First come named turns, each shown by rows before and after it. For each pair of rows after them, which turns, in which order, take the first row to the second? The first pair is done for you.
turn R:
[ 11  -1  -8  16   4  22 -21  -4  12   3  -2  10  -8  -3  17  -3  -2  17
   1 -13   3   6   5  -7  10 -11 -10] => [  6   6  -9  20 -26  14 -10  14  -2   6 -10   9  11   3   8  -3   5  -1
   5   7   1   5  -8   5 -19 -15  -5]
[  5  -2  11   7  14  13   3  12   4   3  -2   1  -5  -4   3   6 -17  -2
  10   7   2  -2  -7   8  15 -11   1] => [  9  -5   7  12   7  14   2  16   3   1  -3   1  -1  -7   2   4 -18   0
  11   5   1  -2 -10  -1   8 -14  -5]
[-11  -1  -1   5  -7  -5  11   4  14   8   4   7 -10  -7  -2  -1  -8  -1
   2  12   3  -2  -1  23  11  -9   7] => [ -5  -5  -5   9   1  -1   4   0  21   8   5  10 -16 -13   0  -2 -14  10
   3   0   4  -2   4   8  16 -10  -3]
turn F:
[  2   0  12  24  -8  17 -13  12 -16 -13  -4  15  16   4  -7  -4 -10   2
  16 -20  -2  -6  -8 -10 -16 -32 -17] => [  6  -3   4   5 -23   9  -7  -4   8  12 -17   5   0  11   6 -20 -13 -22
   2   4  19 -28 -12  27  -5  -8 -20]
[  2   3 -12   0  -2   3  -8   6   6  13  -7 -10  -6  15   7   0  -7   2
   0  -4   6  -7  -1  21   3  -7  -9] => [  2   4 -10   6   7  -1 -18   0   4   1   0  -6  -7  16   2   5   1  12
  -1 -19   1   3   7  10   4 -12  -6]
[-10   4  10   2  18   5  13   2 -17  -8   4 -17   9  -7  -7   5   4   4
   4  -2 -13   6  23  -1  19   2   8] => [ -9   2   8  -3   9  10  23   9 -14   4  -3 -22   9  -9  -1  -1  -5  -7
   5  13  -9  -5  14  12  12   5   4]
turn V:
[ -2  -5   2  13 -22  12   7 -11   1 -10  15  -8   3   0 -10   3   1   2
   2  10   5   0  -2   0  -2  13   7] => [ -1  -7   3  14 -18  13   7 -13   5 -10  17 -11   1  -4  -7   3  -3   8
   5   6   6  -1   0  -5  -2  14   6]
[-16   7   6  -1 -11 -21   8   6  -2  -9   1  -3   7   7  -8  -1   4   3
 -17   7  -9   0  -8  11  -2   3  15] => [-12   5   2  -3 -15 -16  13  10  -1  -8   3 -12  15   2  -3  -4   0   6
 -10  11 -11  -4  -9   5  -8   7   9]
[  0   1  -5   0 -10   0  -1  -4   0   2  -5   3   4   1   1  -2   1  -5
  -3   4   5   0  -1   1  -3  -1   6] => [ 1  0 -6 -1 -8  3  0 -2  2  2 -5  2  6 -3  3 -3 -2 -4  0  4  4 -1 -1  0
 -4  0  3]
[  8  -1  -6   0 -23   3   6  -7  10  11  -6  -1   0  -3   8  -9  -9 -10
  -5   9  13 -20  -6   2 -10   0  -9] => [  9  -2  -7  -1 -20   8   6  -9  14  11  -5  -3  -4  -6  11  -9 -12  -7
  -2   5  13 -21  -5  -2  -6   3 -12]
turn U:
[  5   2   0  -2 -13  -2   3   3  -6  -8  -4  -8   9   6  -4   5   6   4
   3   3  -2  -1   2  -2  -9  -3   8] => [  8  -3   1  -2 -10   6   0   5   2   5 -11  -5   0   5   2   0  -6   0
   0   5   5 -10  -7   2  -4  -7  -2]
[ -2   4  -5  -4 -14  -1   4  -2  -3  -7   6  -4   9  -2   2   2   7  -2
   2   9  -2   2   1   1  -8  12   1] => [  2  -1  -2  -5  -4   7   1   0   7   8  -4   3  -5  -2   6  -2  -8  -6
  -4   5   7  -8 -11   5   2   1 -11]
[-7  1  3  6 12 -2  1 14 -1  3 -1 -1  2  4 -7  8 -2 -4 -3 11 -9 -3 -2 17
  5 -3 15] => [ -7   0  -4   4   2  -3   7  14  -2   2   0  -7  10  -2  -4   5  -1  -3
   1  15 -10  -4   0  14  -3   5  14]
[  7   2  -2  -5 -11  -2  -8 -15   9   5 -14   4  -8   5  10 -12   3  -9
  -9 -13  15  -4 -11  10  14   4   0] => [  1   7   1  -4 -10 -11  -9 -18   0  -8  -5   5  -1   7   2  -5  20  -5
  -9 -15   8   8   0   7  13   7  13]
turn G:
[-10 -11   3  10  -3   5   7  14 -15   1   3  -7  13   0  -8 -10 -12 -15
   0  10 -18  -5  -3 -15 -13  -8  -7] => [ -5 -15   0  16  -3   6  -4   7 -10   4  -1   1   6   0  -8 -13 -11  -9
  -4   0 -12  -3  -3 -25 -12 -14 -12]
[ -5   6  -4 -14  -3 -13   7 -10  -1 -14  21 -13   3   6  -2   5  15   9
  -6  13 -15   6  16   9   2  21  25] => [  5  -4  -3   1   2  -7 -22 -23  12  -9   6  11 -19   7  -3  -1   9  17
 -21 -17   1   9  10 -11  14   0   9]
[ -7   0   7   0  16   1  -9  -1  -5  -9   2   1 -11   0   1  -2   0   3
  -3  -7  -1   4   1  -4   1  -5   7] => [ -7   2   3  -2   7  -2   0   4  -8 -12   6  -9  -1  -2   0   0   3   4
   2   2  -6   3   6  -3  -6   5  12]
Then:
Between the rows of a pair lie two turns.
[-19   5   9  -9   4  -8   4  12   3  -7  -3  -5   4   4  -9   4  -2 -15
   3  14 -12   5 -13  12  -4  -8  16] => [-19   6  12  -6  11 -13  -2   6   2 -14   1  -3   2   5 -12   8   5  -8
   0   2 -13  16  -6   5   0 -10  20] => F F
[  6 -12  -5   6  -1  17  -5  -3   9  14 -13   1   2  -7   1  -7 -10   9
  -3  -7  11  -9  -6 -13  -8  -3 -10] => [-14   3   9  -1  16   5  11   3 -10  -2   4  -6  12   0  -8   6   9   1
   2   6 -10   2   8   8  -1   4  20] => U G
[  8  11  -8   8   3  -4 -17  13   3  -4   0  -3  -9  12  -1   3  -2   7
  -3  -9  10   0  15   3   9  -9  -2] => [  5  12  -5   9  -5   1 -11  23  -6  -2  -1  -5   0  12  -4   4  -4   1
   1  -1   5  -1   6   6  -2 -16  -2] => V F
[ -3   2 -18  -8  -3  -4   0   1   7  -5   9 -10   5  -9   4   3   3   1
   4  -6  -4  -5   6  -5   4  10   1] => [ -1   1 -20  -2 -11  -2  -2   6   4  -6   6  -6   8  -9   3   4   3   3
   3  -7  -5  -3   2 -11  -5   4  -3] => V R
[ 10  -4   5   1 -10   1   4   5   0   5   1  -9   5  -2  -5   5 -18  14
  -2   7   0 -10  -8 -11 -18  -1  -5] => [  1  -2  14 -10  14  -2   3  -8   6   5   8  -9 -11  -1  -3   4 -17  14
  -6   6  -1 -12   1   6   8   6   3] => R R
[  6  -8   3   3 -30 -26  -4  12  -9  -5 -20  13  17  22  -9   1  26  -5
  -4   2  -1  15 -10   3 -19 -12  17] => [  0  -2   8   1 -22 -24   5  18 -12  -3 -16   7  18  23 -12   4  24 -11
  -1   9  -7  11 -11  15 -14 -11  22] => G G
[  2   5  -2 -14  -5 -17  -1 -23   8 -10   6 -10   2   1   8  -2   9   8
  -8   1  13   0  14   2  14  24  10] => [  7   6 -11  -3 -31 -16   1 -10   0  -9  -1  -8  17   0   4  -2  10   5
  -3   6  13   1   4  -8 -14  16   3] => R R
[  2  -2   4  -8   4   0  -9 -11  14  10 -11   9 -18   9   5 -10  -2 -12
  -9   4  12  -7   0  16  17   3  -4] => [  7  -6  -1  -3   1   1 -15 -11  14   7  -9  13 -16   5   7 -12  -3  -4
  -8  -6  14  -5  -1   2  12   1 -13] => V R
[  4  -4 -11   5 -16   5   7   6   1   4  -2  -2   8 -10   2   1  -7  13
  15  -4  -1  -3   0 -29 -12  -2  -8] => [  7  -5 -13   3  -9  -5  -7 -15  10   0  -3   3  -5  -4   5   1   8  18
   3 -12   6   4  12 -27   3   6  -2] => F F
[-1  6  0 -3  9 -3  0 -2 -6 -6  7 -6  2 -1 -1 13  2 11  5 -2 -6  4  8 -3
 -4  4  4] => [  2   4  -2   4  -2  -2  -3   2 -10  -4   0  -1   3   1  -6  12   2   6
   2  -2  -2   5   0  -8 -14  -4   1] => G R
[  7  -5 -12   0 -13  20 -10 -27  16  14  -5 -19   7   7   7  -8  -1   8
  -1   5   2 -12  -1 -18  -8  20 -12] => [ -2  -2  10  15  14  30 -13  -4  -3   8   0  -1   5   9  -6   6 -10  11
   4 -13 -11  -2 -13 -26  -5 -18 -12] => U F
[ -4  -3   8   7  12   8   5   4   4  -1  -5  -6   4  -3  -5   4  -5   0
   2  -1   0   1  -6 -11   1  -7  -4] => [  0  -2   0   2  -1   3   6  -3  11   1  -7 -14   5  -4   1  -3   0  -3
   1   7   5  -3  -3  -6  -5   8  -3] => F G
[ 13 -14  -9  -9   2  10 -37 -16  14   2  -3   6 -17  -2  11  -9   3  -5
 -15  -2  20 -12  -5 -23  16  12 -11] => [ -7   1  11 -16  35   4 -20  -6  -8 -18  19  -2  -9   0   1   9  15  -3
  -3   6  -8  -1  10  -9  29  12  17] => G F
[-11   7  11   8  -1 -10 -12   1  -7  -6  -8  18   0  16 -18   4  16 -11
 -18  -8   0  12  -5  12   2 -10   8] => [-13   8  13  -3  17 -10  -9  -8   1  -6   0   7  -6  11 -10   2  14  -7
 -16  -8  -3   8   7  19  20   4  11] => V R
[  4  -6   1  -4  14   6   1  -7   9   9   3   8 -12  -1   3  -6  -8  10
  -7   3 -13  -2   5   2   8  -2  -8] => [  6  -6  -2   4   0   3  -6  -3   4   8  -2  16  -7   2  -2  -5  -7  10
  -8  -2 -11   1  -1  -9  -5 -11 -11] => V R
